In the rows, 128 means zero.
The rows below come in pairs that one turn or mirror swaps. Which row does each named row swap with?
The rows were stretched afterwards, more along some directions than others.
z_795: [170 130 104 141 153 143 113 124 113 102 156 127  89 124 123 119 152 125]
z_280: [132 108 140 144 137 135 120 115  89 110 151 136 131 111 126 151 125 137]
z_610: [162 145 151 137 153 118 119 138 139 112 139 128 133 115 152 117 116 110]
z_183: [179 130 146 112 157 132 113 107 157 113 146 120 127 105 180 127 137 115]
z_384: [166 144 149 131 141 111 120 132 149 116 128 122 131 119 161 117 117  97]
z_620: [153 125 128 143 159 151 113 141 110 107 158 127 119 117 127 112 121 141]
z_741: [150 113 114 125 148 125 100 131 138 115 141 118 139 101 109 107 107 129]
z_19: [147 127 128 141 166 146 116 138 111 108 162 129 119 119 124 117 120 143]
z_722: [166 167 118 143 149 139 130 136 150 103 143 111 101 103 124 101 122 105]
z_405: [155 129 110 142 173 132 108 121 136  93 144 117 124  97 155 118 112 123]
z_577: [144 108 133 131 121 147 111 137 116 117 152 120 131 126 132 118 110 113]
z_818: [156 145 115 153 160 139 120 118 117 110 127 120  99 102 152 130 130 113]
z_723: [142 133 121 117 163 136 123  89  98  99 157 117 106 118 142 129 145 137]
z_767: [179 134 105 146 161 152 102 120 128 102 154 107  88 106 137 108 139 122]
z_497: [162 111 138 161 138 136 106 116 116 101 145 111 132 103 137 136 119 126]
z_902: [121 131 125 127 130 121 110 138 107 106 135 134 128 108  85 139 126 149]
z_289: [158 148 137 133 134 109 125 130 142 116 124 118 125 120 157 120 113  97]
z_558: [173 112 141 120 139 146 110 117 105 111 161 116 110 114 165 117 115 116]
z_387: [145 126 169  95 146 133 121 108 111 107 130 110 151 126 174 127 131 121]
z_894: [147 144 133 140 139 137 135 125 106 124 133 129  99 110 132 147 134 123]
z_987: [148 155 127 136 142 146 131 143 137 112 143 118 111  98 117 105 119 111]
z_784: [139 115 151 144 142 139 117 113  94 103 145 125 138 101 140 154 122 136]
z_680: [173 143 127 107 164 149 128 104 134 103 154 108 101 104 170 117 140 116]
z_549: [170 113 148 121 137 146 108 118 105 117 163 119 113 107 161 119 113 114]
z_880: [152 136 110 145 138 107 120 115 105 104 136 127 113 132 130 129 136 119]
z_737: [134 112 139 141 146 134 115 112  87 101 157 141 133 108 125 151 126 140]
z_985: [148 115 143 138 112 146 118 145 118 122 143 124 131 127 124 118 119 100]
z_851: [152 134 102 138 150 128 120 116  99  99 153 131  96 137 119 133 153 136]
z_275: [137 140 125 116 142 120 117 141 113  93 138 127 124 106 110 126 132 151]
z_621: [143 148 138 132 138 134 136 129 110 125 130 124 107 118 125 145 122 120]
z_344: [185 141 146 112 160 134 117 107 154 105 146 118 122 103 192 122 138 112]
z_635: [155 159 122 121 152 116 124 144 132  87 138 118 127 108 116 114 124 141]
z_926: [160 121 136 157 150 118 100 113 112 101 139 126 138 117 121 124 146 134]
z_897: [143 148 129 139 152 134 134 124 106 112 128 121 105 106 135 147 125 126]
z_692: [154 119 136 147 148 110  95 115 112 102 141 127 143 118 120 122 132 138]
z_988: [161 138 107 158 160 148 115 131 111  97 159 123 105 108 107 107 117 152]
z_939: [161 133 149 162 127 129 121 138 127 118 127 125 136 128 127 122 140 106]
z_598: [157 107 122 140 146 153  99 127 129 103 160 111 123 107 151 105 107 109]
z_801: [137 120 174  88 135 131 126 112 112 110 133 117 144 126 179 141 134 125]
z_500: [173 121 137 125 149 157 122 107 109 116 148 116 101 115 176 108 115  99]
z_464: [156 116 149 135 146 113  99 113 104 107 148 122 143 119 133 125 120 134]
z_870: [140 130 114 131 165 139 112  92  98  97 150 114 113 116 131 115 135 129]
z_633: [140 131 114 125 154 150 117 133 125 106 151 110 128 100 112 104 113 135]
z_677: [136 119 160  99 138 123 125 107 117 108 139 131 131 126 165 155 136 118]
z_786: [149 117 114 128 151 128 104 135 131 110 138 109 143 110 102 100 105 133]
z_461: [159 131 103 141 153 145 113 123 105 102 155 123  87 126 120 121 146 125]
z_455: [146 112 133 137 126 150 109 135 114 110 158 121 124 122 132 119 115 113]
z_255: [182 123 144 142 145 144  99 114 135 112 135  97 126  96 154 121 125 116]

Swapped with z_897: z_784
Swapped with z_500: z_988
Swapped with z_19: z_549
Swapped with z_558: z_620
Swapped with z_384: z_692

